Each path below is one point turned by a fixed rotation once a step. After each direction that follows a path, write how fast that rotation turns it, in degrees each step (0 if it stays still).
Each turn is a multiple of 5 degrees from 10 to 175, or 0.
Each row of a path follows its step; steps can be skipped.

step 0: [ 18  -4 -10  -4  -2  -3   7  -6  -8  -2   8  12  -8  -4   8  -7  20  -2
  -7   1  -3  -4  -5 -13  -3 -19  -7  -2   4  -5   2  -4   0  11   3  16
   2   9  11   0   3  15  -3  11   0  20 -13   6]
step 1: [  7   7  -1   0   1   8   6   7 -10   1  -8   5   4  -7 -24  14  10   7
 -11  10 -20  -9   0  -9  -5   5   2  -8 -10  10   3   5   4 -15 -11  -3
  -2   8  -8   4  -2  -6  -9  18  -9   3 -12  -1]
step 2: [  4   4   5  -3  -7   5  -6  -8  -5  11   7  -1 -23  21  -2   1   4 -10
  10  -2  -1   4   8 -10   5  10   4  -5 -14 -14  -4   4   5   7  -4   7
  -7   7   1  -5  -3   3  -3  14 -12   7  -1 -25]
step 3: [  2  -5  11 -13  -5   1  13   3 -10   5   6  -3  -3   3   0   8   8  17
   3  -7  -8  -1  -5  -9   0 -20  -1  -4  16 -11  -3   5  -8  -6  -7 -13
   6   4  14   4   2  21   5  10 -10 -14  -5  -7]
step 6: [ 14   6  11  -4  -5   6   6   0 -13   7   2  13   4 -17  -5  -5   9  -3
  18  -8 -14  -6 -11 -11   4   8 -16  -1   7  -4  -4  16  14  -8 -11 -11
  -3   5   9   3  -8  -3   5   1  11  -1  -9   0]
step 8: [-13   0  12   0   0   1  -9   8 -14   0  -6  -7 -10   2   6   4  -3  15
  -6   1 -17 -17  -7 -22   1   3   2  -3  17 -13  -2   7  10  16  -9   8
 -10  -1   7  -1   9   4  -6 -11  -5  -4  -1  -5]
step 10: [ -1  12   3  -3  -7 -10  -1  -8  -9   8   1  19 -16   5   5   0  -4  -6
   1   4 -12  -6  -8  11   9  -6  -3 -10   7   1   8  -4  -8   9  -7   3
 -17  14  -8   2  12  17   5   7   2   5  12  20]
step 11: [ -7  -9  -1   5   5  12   4   2  -1  22   3  -2  -8 -15 -16  -7   7  16
   4  14  -9   1  -9 -11   6  -7 -13 -11   9  13 -10  11   5   6  -6  14
  -2   7   1   1  10 -10  -1   4   6   8   0   0]
step 12: [  6  -1   3   3  -3   7   7   7 -11  13  -3  22  -7   7  -4   4   6  -9
   4  -6  11  -9 -12 -11  13   2  12  11   1  14  -9 -12   7   5   3  -2
 -10   7 -16  -3   0   6 -14   9   5   5 -10 -15]
step 13: [ -1  -6   2  -1 -18  -1  -4  -5 -12  -1   1 -13   9   6   4   2  28   0
  -3  -2 -21  -3  -5  -7   6  -5   6 -15   5   4   6  -3   7   4   2   9
 -14  -4   1   9   1  19   5   9  -4  14   6  -4]
step 14: [  0   6  13  -2   5   4  16  13   4   4   2 -16  -2  -6  -9  -7  -1 -13
  -2   9  -2  -6   1 -26   1 -10  -4  -7  -4   6   0   3  -5   1 -12   2
   0  20 -15   0   1   6   0   5 -25   3  -6  -2]
Directions:
[ 4 -3  0  0 -2  0  1 -4 -3 -2 -1  7  6  1  4 -1  2 -2 -2 -5  0  4 -3  2
  2 -2 -1 -1  3 -1  0  2 -2 -4  1  1  3  0 -2  2 -1  5  0 -1  2 -2 -4  0]
115
[ 2  3  3  4  2 -1  1 -3  6  0  3  3 -2  8  5  2 -2  1  4 -1 -1  2  1  0
  0 -2  4  0  2 -1  5 -5  5 -2  3  3 -2  0  1 -1  1  0 -2  2 -1  3  1  2]
140
[ 4  4 -3  0  0  4 -2  1  1  0 -2  1 -1 -3  5 -5  1 -3  3 -5 -1 -2 -1 -1
 -3  2 -2  3 -1 -2  0  1 -2  5  0  6 -4  1  0 -2 -2  0 -3  1 -2 -4  4  0]
175
[-3 -3 -2  3  2 -1 -1 -2 -1 -3  0  3  1 -1 -3  1 -4  3 -6  1  2 -2 -4 -2
 -2 -3  4  3 -1  0 -1  1  1 -1 -2  8  3  3  2  1  2 -3 -7  0  1 -3 -2  0]
100
[ 1  1  2 -1  1  2  0  0  0 -7  2 -3 -3  1  1 -2  2  2  1  1 -6  4 -1 -1
  1  0 -2 -1  1  7 -4  3  4 -4  1  0  0  0 -3  4 -2 -5 -1 -1 -1 -5  1  2]
145

step 0: [ -7  20  -6  -6   8  13  -6  13  22   2  -7 -12  -1  -1  -4 -18 -10   1
  13   2  11   7  15   5  -5   2 -12  -8  -3  -8  13   3  -2  -9   3  13
   9   9   4 -19 -13   3  -1   3  -2 -15   0   8]
step 2: [ -4  -3  -4  11   2   6  -1   2   4   4 -22 -10  -3 -15  -2   3   4   4
  11   6   1  13   3   7   2   8  15 -12 -10  -9 -20  22 -19   6   3 -20
   1 -12  -5   4   7 -12  -4  -1  10  -7   1  15]
step 3: [ -8   2   2 -19   0   5  -2  13  -4  11 -20   9 -10  -6   1  -7  -9   6
   6  -4   2  -4  -1   7 -14  -5  -6  14 -13  -7  17   8   9  -9   3   4
 -12   1 -13 -25  18   0  12   0   5   5  -6   8]
step 4: [  3  18 -14   7   6 -13 -17  -1  18   1  20 -20   8   1  14  -1   3  -2
   5  -8   2   7  -6 -12 -16   3  -9 -12 -10   4   5   5   2   1 -11  -4
  -2  -7   3 -13  17   0   7  -4   5 -18   2  -2]
step 6: [-20  -7 -20   5 -14   0   5  -5   5   8 -13  -4  -2  -7  -6  10   5   2
   5  -7  -6   0  -9   7 -15   0  -1  -9   7 -13  -9   1  -3 -21  12  15
  -7   6  -2  -2  19 -12   9  -8   0   1  -2  24]
step 7: [  1  10  -3  -1  -4  -2 -28  -7  -7   9 -15 -12   8  -2   4  -6 -16   2
 -10   7  16   1   0  -7  -7 -15  12   1   4   8   4  -1  -6   7 -18  12
 -17   8   0 -13  13  15  11   2   2  -8   1   0]
step 9: [-10  15  20   6   1  10   5  -1   3  15 -13  -3   8 -15   9   8   6  -1
  16   8   6   1  -6  -2  -6   1  -2   3  19   2  -3  -8 -11  -5  21  11
  12 -13  11   1   1   9  18  -4  -3  -1  -8  15]
step 10: [-15  -6  -8  -3  -3   8  -3 -19   5  10 -13 -17 -18  -8  -6  -2   9  -1
   6  -2  10   9  13   8   4  -7   1  -7   4  -8  -1  12 -15   1 -20   8
  -8  -8  -6   3  17   0   0   8  21   3 -10  -5]
step 11: [ 10  17  -1  -9   3  13  -5   2  -3   5 -11  -8  -6  -3  -1 -15  -5  13
  -7  11   4  17  -4  15  -6 -10  -2  -5 -13   2  11  -7  -3  13   9 -18
  -2  -2   6 -30   6  -3  -1   1  -2  -2   5  15]
step 12: [ -3  12   5  15  16 -10  -5   4  21  -6  -5   5  -8  -5   3 -11  13   2
  14  -7   6   2   1  -8 -14   8  -8  15   1  -1   0   2  -2 -17   5  -1
  19 -10  -5 -11  16   2  10  15  -1 -17  -2  -6]
step 14: [ -7  -5 -11 -14   2   6  -6  11   5  20 -12 -10  -1 -12 -10 -13  -5   2
  -2 -15  14   4  -6  10   3 -11   1  -5 -22  -7 -16  12   4 -12   2  10
   4   4   3  -8  14  -8 -10   6   3  -6  11  16]
Directions:
[-3  1 -1  2 -2 -1  1  0  6  0  0 -1 -2  5  1 -1  3 -2 -1 -3  1  3  0  3
 -3  5 -2 -6  1 -1 -1  2 -3 -3 -5  0  2  2 -5  3 -1 -4 -5  1 -2 -3  3  2]
175
[ -2   2   3  -2   2   0   0   3  -1   3   2  -1 -10   0  -1  -2   1  -1
   5   1  -1   2   0  -2   0   3   0   0   2   0   0   4  -1   7  -1  -5
   3   0   1  -2  -1  -3   3   1  -1   4  -4   0]
40
[-1  0 -3  6  2 -3 -1 -2 -1 -5 -4  5 -3  2 -4  0 -2  1 -2  3 -1  0 -1  2
 -2 -3  5  4  2 -1  0 -2 -3  2 -1 -5 -2  2 -4 -3  1 -3  2  0  0  0  4  4]
80
[-4  4  0 -1  2  0 -2  0  2  0  5 -6  2  2 -2  1 -3 -4  0 -2  1 -1  1  3
  1 -4  1  1 -3  4  1 -3  1  4 -3  0  1  2  1  0  3  0 -3  2  5  6  5  2]
110
[ 3  6  3  0  4 -2  1  0  2 -3  5 -2 -2  0 -2 -2  1  5 -2 -3 -2 -2  5  0
 -2  1  0 -1  3  4  2  1  4  0  1 -2 -1  2 -1 -3 -1  5  2 -3 -1 -6  4 -1]
95
[ 2 -1 -3  0  0 -1  1  1 -3  1  6  3 -2 -2  7 -1  1  2  1 -1 -3  0  4  0
  0  3 -3  1 -2 -1 -1 -5 -3 -1 -1 -1 -2 -7 -4 -3  4  2 -2  4  1  1  4  4]
45
[-1  0  1  0  2  1 -5  7  0  4  0  5 -1  0  0 -3  5  3  4  3  1 -1  4  0
  0 -5  4  3  0  2 -3 -2  1 -2 -3  2  2  3 -3  2 -1  1 -4  0  4 -2 -3 -1]
155
